In the rows, 128 means zero.
runs of hidden systems:
Suvo, run 1 (11 x 26):
[[119 136 119  89 135  57 139 120 155 140 143 150 115 138 154 144 137 108
  138 125 105 108 110 136 112 167]
 [141 113 113 130 122 152 140 152 123 195 114 159  97 120 122 121 164 112
  142 141 101 115  84 123 122  66]
 [158 104 133 145 121 172 105 113  99 118 121  99 170 132 142 130 103 118
  129 180 140 140  70 117 149 113]
 [134 169 133 134 141 149 141 131 144  94 136  93 182 175  90 122  98 150
  110 130 172 127 154 140 109 129]
 [ 84 145 145 103 126 119 126  87 145 113 128 159  99 116  77 129 111 163
  132  78 161 154 183 142 144 156]
 [101  94  94 140 133  69 141 102 132 119 120 146  81  76 141 132 136 134
  148  95  90 102 134  92 101 144]
 [118 117 105 108 130 107 120 176 116 136 121 117  92 104 196 113 157  78
  129 151 109 120  70 119 100  64]
 [163 145 151 109 104 165 107 183 132 171 123  91 156 182 134 109 108  89
  129 180 125 152  67 104 175 114]
 [180 147 142 161  93 173 127 127 128 128 116 145 181 193  89 115 100 173
  126 137 194 117 160 126 153 162]
 [106 138 127 125 139  99 147  44 119 105 142 190 149 122  96 150 103 181
  123  88 180 130 177 178  80 183]
 [ 54  99 100 102 165  85 158  75 144 122 148 147  78  69  86 155 157 134
  156 103  71 114 115 138  66  97]]
nudi, run 2 (11 x 26):
[[145 135 153 120 141 154 106 209 163 139 112 115 147  77 135 117 110 136
  145 133 106  80  99 155 103  74]
 [129 127 127 149 140 127 162 110  96 129 135 113  96 166 132 121 171 106
   77 163 161 148 167 109 197 152]
 [190 141  97 114 116 127  91 125 157 121 107 153 157 134 175 167 123 136
  174  73  86 123 110 133  93 133]
 [ 90 132 181 134 139 141 142 162 108 141 158 113 137  90  87 107 102 143
   78 130 153 142 191 169 117 158]
 [117 112 111  88 134 113 119  94 147  75 149 104 113 170 146 174 192 103
  161 164  92 118  93 125 146 118]
 [171 120 136 170 161 163 132 151 137 170  81 154 119  44 121 120 117 157
  120  98 112  96 138 135 142  86]
 [124 127 117 132 120 113 124 118  69 109 154  83 132 159 189 129 132  79
   79 140 134 200 145 108 131 171]
 [165 163 132  95 112 144  91 196 190  99 112 136 151 152 142 139 137 150
  174  99 125  78 133 152 101  99]
 [109 133 172 133 163 115 170  99 126 167 148 141 105 113  75 134 130 136
   80 135 141 142 186 153 190 194]
 [133  79  86 118 118 118 102  93 118  85 146 126 130 116 172 183 172 118
  175 123  53 122  90 127  73 126]
 [130 130 171 148 164 188 123 182 114 143 103 115 130  47 124  97 108 138
   88 144 161 116 135 166 140  60]]
zapiv, run 3 (11 x 26):
[[109 150 125  96 150 103 148 130 177 122 139 110 107 155  96 141 156 123
  141 117  97 114 142 119 138 133]
 [139  94 142 138 127 149 113 121 118 133 104 156  88  74 139 132 148 138
  136 127 126 120 132 129 177 116]
 [137 113 107 155 134 117 135 142  84 132 136 105 140 114 180 120 122 100
   97 137 118 143 118 118  83 129]
 [139 161 138  91 124 153 115 175 156 133 145 117 150 167 122 141 146 120
  140 123 113 131 130 161 102 109]
 [161 128 155 127 129 135 128 107 143 146 122 140 139 146 107 143 120 138
  127 142 132 128 137 127 197 182]
 [130 104  91 170 131 109 149  87 104  97 124 146 120 118 139 138 149 152
  121 113 142 105 160 117  94 138]
 [ 85 130 144 101 163 124 123 132 135 103 147 111 123  75 129 137 124 125
  120 121 117 132 131 173  96 102]
 [140 118 135 120 136 150 123 154 141 139 128  79 117 140 123 132 152  98
  134 162  81 134 100  96 175 108]
 [185 137 118 148 106 157 102 158 115 130  98 142 133 140 180 124 131 128
  121  97 142 145 149 117 143 125]
 [117 140 140 119 111  99 141 139 113 150 163 144 147 149 130 128 111 128
  101 114 140 146 169 152  89 196]
 [111 113 134 102 135 102 140 110 164 104 146 151 121 141 104 160 167 145
  163 157 119  65 118 153 125 138]]
nudi, run 4 (11 x 26):
[[130 159 158 125 173 151 153 122 111 147 134 132 160 123 114 122 111 126
   72 154 185 143 137 191 132 114]
 [152 123 101 116 111 155 126 118 141 130 149  95 141 202 104 165 172 111
  158 134  62 151 115  94 129 131]
 [138 115 155 154 137 154 102 125 146  92  95 128 139  54 103 120  76 183
  141  96 143 104 157 130 149 133]
 [ 79 146 108 109 172  72 158 100 116  99 154  81 109 133 157 129 136  85
   85 126 123 164 138 118 110 137]
 [137 124 122 100  92 148  93 197 158 144 103 157  81 112 145 120 164 127
  177 100 101 104 117 118 123  71]
 [142 115 163 152 135 101 148 133  96 170 128 146 124 108 149 107 106 118
   76 170 172 123 140 135 184 194]
 [161 127  79 120 112 129 125 110 117 104 148 150 159 189 164 171 177 124
  154 121 112 119 117 148  47 122]
 [132 139 190 116 141 202 116 149 138 166 131 134 153  93  53 129  94 158
  123 129 136 146 142 179 149 113]
 [116  99 104 144 148 109 146  76 123  71 153  55 134 163 122 155 150 107
  125 171  88 132 117  77 153 165]
 [144 143 105 135 150 154 102 141 158  94  70 145 109  59 145 122 117 161
  153  53 125 109 139 127 104  48]
 [ 93 152 150 111 135  86 145 165 102 172 147  89  95 128 155  91 103  68
   64 137 136 192 149 107 166 173]]
zapiv, run 5 (11 x 26):
[[118 131 139  90 127 131 106 111 129  88 149  89 153 167 140 147 126 102
  136 170 135 151  88 137 143 131]
 [167 156 116 142 147 131 138 140 169 141  91 131 123 132 114 124 125 144
  131  86 116 112 154 100 154 120]
 [ 95  99 141 135  99 136 125 112  79 128 148 149 105 109 124 121 131 134
  112 126 157 160 163 137 124 157]
 [116 122 116 114 133  87 122 142 149 100 137 110 138 122 154 134 122 119
  147 139 106  91 100 121  88 131]
 [137 148 143 111 157 149 144 145 143 161 113 137 104 125 117 121 152 116
  110 142 138 126 120 144 171  85]
 [159 104 108 144 104 155 112 104  96 149 127 129 141 138 140 144 125 121
  135 118  99 168 114 105 123 144]
 [136 139 138 144 123 132 127 161 131 106 134 123 167 128 125 118 102 156
  120 124 159  99 155 147  86 139]
 [ 94 144 139  91 143 104 142  96 148 110 148 120 115 159 102 138 141 118
  124 142 143 142 134 135 159 148]
 [138 102 110 144 137 129 123 115 142 125  99 146  96  83 127 136 142 144
  153 104  97 103 127 104 141 109]
 [114 111 136 143 134 140 128 150  82 135 132 112 124  88 156 108 120 110
   92 149 144 147 124 137 112 108]
 [143 150 117  99 114 133 113 163 146 132 143  97 150 182 144 138 135 100
  143 129  96 146 104 120 102 120]]
kebok, run 6 (11 x 26):
[[150 135  87 131 103 146 129 111 110 139 125 131 100 189 136 140 172 109
  129  88 104 188 161  87 140 132]
 [142 113 156 127 106 131  98 150 133 134 125 165 172  80 134 129  73 163
  154 120 141  92 114 169  83 150]
 [108 134 132 142 161 102 185 136 109 155 152  97 109 151 120 111 159  94
   67 176 137 129 146 119 150 144]
 [138 118 105  89 112 144  96  91 155  83 124 155 121 152 136 173 172 139
  194 118 107 115  95 142 121  96]
 [136 120 157 165 161 163 136 136 114 164 102 121 125  40  99 107  83 150
   90 109 131 140 153 133 151 115]
 [126 127  90 132 105 113 122 119  99  78 157  73 162 199 167 135 131  99
  121 145 125 161 120  93  84 152]
 [132 165 173  82 133 122 107 185 201 123 108 152 120 108 118 121 114 152
  156 115 148  76 134 165 160 117]
 [131  97 106 169 117 115 166 106  84 183 134 141  81 135 115 124 160 113
   97 118  98 162 169  78 152 177]
 [128 107 111 114 119 119 100 119 119  83 130 161 160 105 178 150 126 139
  161 137 145  89  77 174  46  96]
 [127 160 162 117 192 157 160 158 142 186 130  85 116 109  93 118 133  97
   74 149 109 158 134 142 181  96]
 [162  99  92 140  67 167  94  91 115  79 131 117 155 205 125 158 152 144
  183 132 110 144 118  83 126 144]]
bel, run 7 (11 x 26):
[[113 157 101 127 141 118 150 110 156 102 113 133 115 148  96 121 131 151
  135  92 152 117 156 113 109 102]
 [ 85 113 133 120  97 129 118 106  99 137 124 167  88 101 109 105 110 138
  131 112 170 158 135 122 133 126]
 [114 127 108 122 105 109 128 143 130 156 122 133 133 134 118 100  87 122
  148 125 126 128  79  98  85 112]
 [135 152 143 108 101 150 133 167 136 169 130 157 135 170 104 109 130 133
  130 143 166 123 121 147 126 111]
 [148 124 128 143 120 137 146  82 122 147 133 153 166 166  85 136 107 153
  130 142 152 125 121 131 131 162]
 [110 118 114 155 141 143 149  99 121  93 123 136 142 114  89 122 124 168
  130 135 169  92 134 138  88  92]
 [ 77 139 125  99 146 134 135  81 128 116 123 130 102 116  90 119 117 127
  127 121 158 162 111 132 133  83]
 [121 138 108 125 105 138 120 127 142 151  92 142  98 130 100 101 104 135
  153  90 131 150 114  77 138  96]
 [126 137 133 134  83 121 124 163 108 160 113 150 127 144 132  75  85 131
  119 134 189 133 119 103 128 136]
 [120 149 124 113  98 113 136 127 125 132 152 142 172 189 109 123  99 139
  131 133 166 130 124 140  72 159]
 [102 122 139 115 120 138 144 102 142 127 145 178 137 138  62 142 136 174
  152 135 156  88 137 172  97 128]]
kuver, run 8 (11 x 26):
[[152 127 132 148 135 154 121 112 126 115 119 128 177 118 111 136  91 158
  129 125 143 119 125 145 106 132]
 [105 141 143 124 138 140 135 121 147  87 137 104 131 145  83 127 128 151
  126 129 153 123 166 131 143 134]
 [108 128 137 109 156 106 129 108 151 113 121 123  86  92 126 137 135 123
  127 111 112 133 144 123 171 137]
 [105 112 106 137 128 103 142 145 106 151 127 126  84  96 152 109 139 103
  112 117 106 140 128 102 106 115]
 [150 134 109 118 104 132 106 170 112 135 127 118 137 150 186 124 131  97
  130 127 117 149 102 120  98 111]
 [178 142 144 133 110 145 123 167 140 164 125 142 175 159 127 127 111 138
  131 147 138 102 114 143 124 148]
 [137 112 143 139 118 144 138  89 125 114 144 154 149 157  87 152 144 164
  133 148 154 106 154 152 140 170]
 [ 84 110 140 113 163 129 131  76 136  84 139 134 116  79  95 153 136 154
  135 127 136 117 136 164 123 113]
 [ 88 127 120 123 166 138 140 123 124 122 123  80  91  93 114 115 137 102
  110 132 109 155 115 107 139  70]
 [168 143  98 147 132 134 117 155 128 143  92  95 118 126 174 109 113  97
  118  92 100 163 121  69 144 105]
 [165 146 130 147  85 108 121 194 125 153 122 137 151 151 161 102  93 133
  115 100 142 124 165 109 105 183]]
nup, run 9 (11 x 26):
[[157 125 122 172 143 148 147 162  99 156 136  96 154 115 136 119 119 119
   87 128 107 139 149 119  99 134]
 [128 133 143 105 100 133 103 144 132  74 153 113 152 178 146 144 145 130
  141 151 151 122 145 147 129 155]
 [134 150 152 116 166 111 146 104 168 139 118 155 128 102  97 140 112 155
  121 102 136 107 155 158 152 155]
 [106  86 109 146 130 134 150 109  98 139 140 134  79 107 116 141 188 121
  123 132  94 130 147 115 125 119]
 [145 116 137 113 147 137  96 161 128 106 126  99 140  87 186 142 129 106
  132 150  98 117  85 149 121  98]
 [165 165 142 136 144 145 149 162 137 153 120 100 146 176 127 111 127 111
   90 152 151 133 142 120 176 130]
 [177 128 115 138 102 145 110 109 128 112 129 154 150 164 140 163 147 155
  147  92 118 134 172 133 122 175]
 [ 86 117 147 133 150  95 149 119 121 111 157 137 127  74 112 134 114 153
  105 114 136 108 176 167  84 168]
 [ 82 110 139  88 147 123 137 116 146 114 149 112  79 129 107 146 190 105
  143 170 102 116 107 135 164  99]
 [193 124 134 146 160 162 112 150 140 164  83 129 126  78 165 134 132 115
  126 132  95 111  90 125 176  80]
 [178 136 108 177 122 147 144 153  80 136 135  88 162 176 173 118 134 102
   73 139 139 157 160 103 121 151]]
kuver, run 10 (11 x 26):
[[136 146 108 154 125 112 150 151 160  88 107 126 116 157 112 108 147 160
  132 110 162  72 179  95 131 124]
 [ 97 144 162  80 132  98 120 115 128 141 150 151  98 110 141 141 125 113
  108 104 135 175 163 168 153 181]
 [102  80 108 128 115 104 136 139 125 142 145 120 101 111 124 132 155 113
  157 155  71  95  86 101  96 116]
 [153 131 114 131 131 159 119 142  93 139 106 147 125 126 182 119 146 107
  111 147 166 140  94 145 122  60]
 [177 154 124 141 134 158 131 124 136 158 130 105 202 168 100 138  80 134
  122 122 111 151 112 125 105 148]
 [138 120 150 143 100 158 110 136 151  83 118 137 131 135  88 131 132 184
  154 116 155  93 184 124 158 153]
 [ 68 130 155 105 163  70 150  81 137  97 146 133  99  94 117 130 118 132
  105 139 164 121 153 149 156 171]
 [ 88 115  95 102 150 112 143 122 131 137 136 118  65 109 132 141 184  95
  140 112  65 143 113 113 102  76]
 [157 115 120 141 112 160 101 177  88 175 102 118 121  90 188  98 108  89
  115 131 114 165  78 105 124  76]
 [197 154 107 163  97 132 131 161 127 140 119 109 200 206 147 111  88 131
  121 135 150 115 119  96  99 155]
 [152 151 167 106 104 140 112 135 166 110 137 178 156 164  95 154 133 185
  152 107 164  97 192 181 145 192]]
bel, run 11 (11 x 26):
[[129 127 150  87 124 167 101 123 168 143 137 151 145 116  77 166 126 151
  179 111  86 126 105 169 114 113]
 [140 106 133 160 142 132 167 125 134 175 106 140 100 123  86 106 143 130
  118 182 138  85  98  93 192 108]
 [171 144  84 157 137 159 127 101  90 111 108 113 159 158 171 129 124 116
  103 118 158 168 114 117 107  88]
 [103 165 166 117 141 137 112 142 152  88 128  98 155 107  93 115  66 160
  116  85 157 150 183 146 125 150]
 [ 65 107 119 104  88  74 129 101 136  80 144 135  79 158 111 119 145 133
  161 142 148 110 131  88 144 160]
 [130 121  99 114 121 100 133 129 118 177 109 206  92  87 167 127 144 123
  140  90 127 116 108 145  72  96]
 [121 115 156 125 109 177 137 173  99 220 152 113 145 125  78 109 104 107
  113 158  97 169  95 133 114 119]
 [192 144 130 129 117 165 112 135 166 110 112 110 191 200 115 140 122 140
  160 171 141  90  81 119 162 117]
 [143 157 129 163 179 113 181  84 127 108 118 151 136 137 113 125 135 159
   74 122 202 102 197 158 149 153]
 [ 60  88 101 139 121 136 117  48  79  52 150 110 119  99 105 141 122 150
  137 101 129 176 153 115  71 126]
 [ 70 133 138  77 132 105 101 157 175 120  98 139  72  54 122 100 103 128
  172  99 121 109  84 119 125  55]]
Suvo, run 12 (11 x 26):
[[121 133 142 111 148 147 112 165 146  92 139  75 144 120 136 136 133 117
  133 148 107 118 115 140 118  95]
 [138 155 151 123 140 142 130 150 141 136 115 104 115 141 118 112 125 122
  104 130 145 148 156 114 195 136]
 [157 125 117 148  99 130 116 131 117 123 122 144 131 140 147 136 128 147
  128  84 125 144 181 114 118 176]
 [107 111 139 118 120  93 137 141 114 141 154 166 122  98 147 135 135 132
  121 129 132 104 142 170  79 159]
 [128 113 122 107 152 131 146 118 137 157 144 129 107 136 120 159 186 100
  134 165  81 114  93 142 140 107]
 [179 121 129 153 153 193 112 140 128 137  99 102 148 102 135 137 129 127
  126 139 107 128 101 123 157  73]
 [131 140 143 152 131 156 124 130  95  95 140  74 166 143 126 114  93 130
   85 138 165 167 163 126 133 154]
 [105 155 147 100 118 115 122 137 159  88 151 131 128 152 102 144 133 159
  135  85 139 131 205 154 117 175]
 [109 108 132 123 142  83 148 117 137 163 122 183  65  66 132 134 152 135
  126  97 107 106 159 136 140 156]
 [148  84  86 143 132 121 130 137  97 146 130 122 103 107 191 147 185  84
  130 147  59 122  84 109  97  95]
 [164 135 160 116 133 185 100 202 123 141 131  79 171 135 155 122 122  97
  117 185 121 130  75 151 135  82]]
nup, run 13 (11 x 26):
[[110 103 125 126  94 170 103 119  78 112 152 121 147 135 129 134 124 124
  135 137 136 171 115 144  82 110]
 [114 136 152 121 139 128 121 118 155  96 125  99 165 127  88 119  70 149
  138 151 156 112 103 124 141 134]
 [115 133 107 136 125 124 138  95 136 113  99 140  84 133 105 113 137 142
  135 102 155 134 148  84 163 111]
 [118 115 106 126 115 113 106 141 118 133 121 123 108  87 159 125 108 115
  139  82  86 156 125 102  89 125]
 [104 136 136 115 105 105 135 193 130 148 141 112 125 146 135  90 116 108
  124 157 142 112 107 114 104 121]
 [154 149 124 100 108 129 125 121 142 165 116 174 136 177 127 128 126 124
  146 137 155 128  92 136 144 121]
 [138 116 113 157 128 149 147  91  98 163 126 161 150 116  95 130 106 155
  118 111 140 139 132 140  83 126]
 [ 74  97 128 125 111 140 117  96  97  76 154 104 136 124 102 127 117 137
  139 155 151 142 113 128  96 116]
 [109 142 139 105 148 127 113 117 166  96  99 104 118 103 107 115  92 135
  148 127 143 123 101 108 167  94]
 [138 128 101 153 114 125 135 139 122 152  94 124  89 127 132  96 122 117
  122  98 122 150 136  58 154 115]
 [132 129 104 125  88 102 106 171 115 129 132 128 135 141 179 115 111 113
  140 100 116 138 123 107  66 143]]
kebok, run 14 (11 x 26):
[[152 133 153 102 162 127 100 166 177 109  91 125 116  71 165 131 131 125
  150 147 120  71  84 146 174  82]
 [176 136  97 173 134 168 145 132  98 167 117 112 113 153 136 133 162 109
   90  87  95 187 182  89 147 122]
 [157 117 147 117  92 134  79 150 126  94 150 138 201 133 162 157  95 151
  159 130 129 107 119 175  68 170]
 [124 143 164 137 182  99 181 158 151 151 139 106 108 122 111 119 155 119
   73 169 138  86 170 142 187 160]
 [135  93  77 120 113 128 112  70 123  76 136 147  95 149 157 184 208 129
  174 107  81 132 135 117 117 124]
 [143 114 156 150 173 161 106 156 127 131  98 121 139   4 147 124  85 146
  111 104 113 114 125 164 116  88]
 [154 139 103 147 128 141 138 159  97 117 154  36 154 199 166 127 149  72
   87 151  95 180 139  84 125 141]
 [179 157 162  88  99 142  74 178 194  94 108 159 156 151 145 151 129 165
  181 113 144  70 137 167 150 145]
 [138 109 140 180 154  99 183 118 102 186 134 150  91  93 112 128 147 136
   66 111 116 129 215 122 164 211]
 [110  80  84 114 125  94 117  96 106  57 160 135 138 123 192 178 187 119
  161 147  97  92  95 156  34 117]
 [142 146 173 111 208 182 120 178 162 154  99  90 104  42 132 131 141 106
   98 140  96 125 113 165 191  44]]

runs to name:
run 15 (2 x 26):
[[ 82 103 114 144 131 156 146 107  82 163 143 115 101  92  83 117 124 119
  106 110 103 189 136 115  93  99]
 [140 128 108 125 108 138  79 154 134  70  98  76 135 126 179 112 100 113
  155 118 120 141  93  76 126  92]]

kuver
run 16 (2 x 26):
[[ 78 149 155 117 169  76 157  99 145 109 129 137 118  87 107 108  84 148
   95 123 184 112 154 150 135 154]
 [102 110 101 102 126 142 134 106 138 138 133 125  66 144  97 148 194 107
  158 120  74 151 118  96 147  87]]

nup
run 17 (2 x 26):
[[114 131 112 105 139 109 151 128 146 127 147 121 119 168 120 139 171 110
  139 162 114 101  99 129 111 104]
 [160 121 131 126 136 175 116 118 112 171 110 158 121 101 135 141 137 121
  128 122 117 154 108 151 146  90]]

kuver
run 18 (2 x 26):
[[103 148 122 133 139 113 163 154 134 156 100 126  93 129 108  68 117 116
  107 153 179 107 103  92 150  74]
 [164 132  94 114  85 151  97 114 111 153 111 146 131 171 155 136 124 108
  156  99 110 187  92  98 122 115]]

nup
run 19 (2 x 26):
[[126  99 133 159  95 142 114 174 114 103 113 125  92  99 139 104 143 146
  130 124 142 104 170  95 149 126]
 [133 151 121 100 143  67 126 130 142 124 133 118 126 138 186 134 118  92
  116 118 112 140 118 120 131 169]]

nup
run 20 (2 x 26):
[[123 133 110 129  99 126 133 141 121 160 127 148 110 145 115 115 128 131
  132  95 124 150 148 106 104 134]
 [116  96 137 123 101 115 113 130 118 122 132 156 122 106 142 128 121 137
  149 148 139 101 103 136 116 138]]

Suvo
run 21 (2 x 26):
[[ 95 153 129 136 129  99 135 147 165 105 127  99 151 113  78  98  55 165
  138  78 133 114 163 102  73 149]
 [ 79 141 154  74  93 104 112 161 150 103 137 126  62 161 128 109 164 110
  141 135 154 141 158 110 195 144]]

kuver
run 22 (2 x 26):
[[115 112 120 141 145  82 157 144 141 177 132 130 126  75 112 119  97 127
  130 118  74  95 106 111  77 143]
 [105 121 118 108 106 136 134 156 101 131 135 140  97 157 154 107 179 100
  128 180 168 117  92 133 122  69]]

nup
run 23 (2 x 26):
[[130 113 128 135 171 112 154 110 117 140 146 130 136  96 142 152 147 118
  103 148 105 110 121 162 105 134]
 [138 126 142 116 148 177 122 141 126 112 136 101 129 136 127 149 174 116
  123 162 120 131 124 156 149  87]]

nup
run 24 (2 x 26):
[[159 148 121 121 135 153 112 145 127 129 131 120 186 137 146 142 101 127
  128 116 122 137 107 160  68 108]
 [129 153 155 118 132 148 145 125 152 136 145 108 155 178  61 132 120 140
  118 146 140 136 147 134 159 157]]

zapiv
run 25 (2 x 26):
[[134 118 108 108 115 135 111 132 116 107 139 127 135 149 166 145 157 111
  145 147 122 127  93 139  93  98]
 [137 145 158 114 143 146 131 149 148 164 123 118 151 124  97 116  94 124
  122 156 134 126  93 140 150 118]]

Suvo
run 26 (2 x 26):
[[130 110 114 135 129 141 112 102  98  84 125 133 114 110 169 149 160 129
  121 114 140 144 150 140 123 117]
 [105 131 140 116 152 110 120 138 140 128 127 106 116  76 132 125  97 120
  122 102  97 143 130 128 118 131]]

bel
run 27 (2 x 26):
[[119 103 134 145 148 175 119  89 114  65 136 106 132 107 101 156 154 157
  127 135 133 131 160 148 140 111]
 [119 132 126 131 158 117 113 134 135  65 126  59 124  97 160 132 115 115
  111 106 102 149 157 104 136 136]]

zapiv
run 28 (2 x 26):
[[141 136 160  84 128 120  89 170 166 101 134 156 127  95 169 162 149 142
  154 102 113  94 151 194 119 142]
 [135 112 132 151 163 107 184 125 106 214 138 137  94 111 119 128 156  93
   79 160  95 135 125 121 162 151]]

Suvo
run 29 (2 x 26):
[[ 92 134 150  86 143 147 118  91 124  88 147 128 120 127 113 151 147 131
  125 137 158 154 138 177 141 112]
 [143 115 116 145 150 119 128 122 149 125 113  92 122 102 123 137 117 123
  137 115  71 121 120  83 148 138]]

zapiv
run 30 (2 x 26):
[[154 126 118 194 173 125 191 146 111 171 117  88 146 123 113  90 115 114
   70 179 139  92 116  93 139 112]
 [124 156 116  69 102 150  94 108 135  70 148 134 135 205 148 166 174 121
  159 115 148 164 136 164 110 111]]

kebok
run 31 (2 x 26):
[[ 91 145 123 125 151  96 144  81 141  57 144  83 157 154 105 129  96 137
  117 140 162 127 136 118 119 153]
 [114 153 135  90 152 131 127 147 178 131 112 138  71 103 109 136 165 129
  144  83 102 126 162 137 158  94]]

kuver
run 32 (2 x 26):
[[111 111 152 118 112 127 155 114  98 233 143 197 116 113  85 116 110 125
  119 150 146 145  96 157 124 146]
 [130  69 107 155  83 155 126 100  79 118 154 123 170 166 114 135 132 132
  154 200 133 111  64 111  85 124]]

nudi
run 33 (2 x 26):
[[139  82  87 162 102 134 123  91  84 141 115 152 111 111 147 132 136 128
  142 117 110 144 108  92 105 123]
 [102 138 128 120 135 123 117 155 117  97 137  89 157 113 149 107  88 118
  117 131 143 136 109 137  69  99]]

nup
run 34 (2 x 26):
[[158 111 145 150 124 174  96 147 128 113  96 147  97  69 143 138 148 159
  132  87 122 127 185 135 171 120]
 [124 116 125 145 147  75 148 136 111 120 153  80 127 122 171 134 132  95
   88 139  87 136 150 101 126 194]]

nup
run 35 (2 x 26):
[[154 131 112 123 142 117 145  89 119 139 151 147 144 159 143 171 161 123
  118 121 108 139 143 155 106 166]
 [113 112 155 128 148 160 127 137 126 114 150 130 139  87 103 151 145 154
  126 134 122 107 150 185 100 110]]

nup
run 36 (2 x 26):
[[106  91 150 135  97 156 121 161  99 161 141 150 116  87 107 113 125 140
  132 145 132 121 123 148 102 115]
 [143 135 122 117 129 117 124 125 130 117 130 103 162 164 152 127 110 105
  129 175 139 123  70 119 128 124]]

zapiv
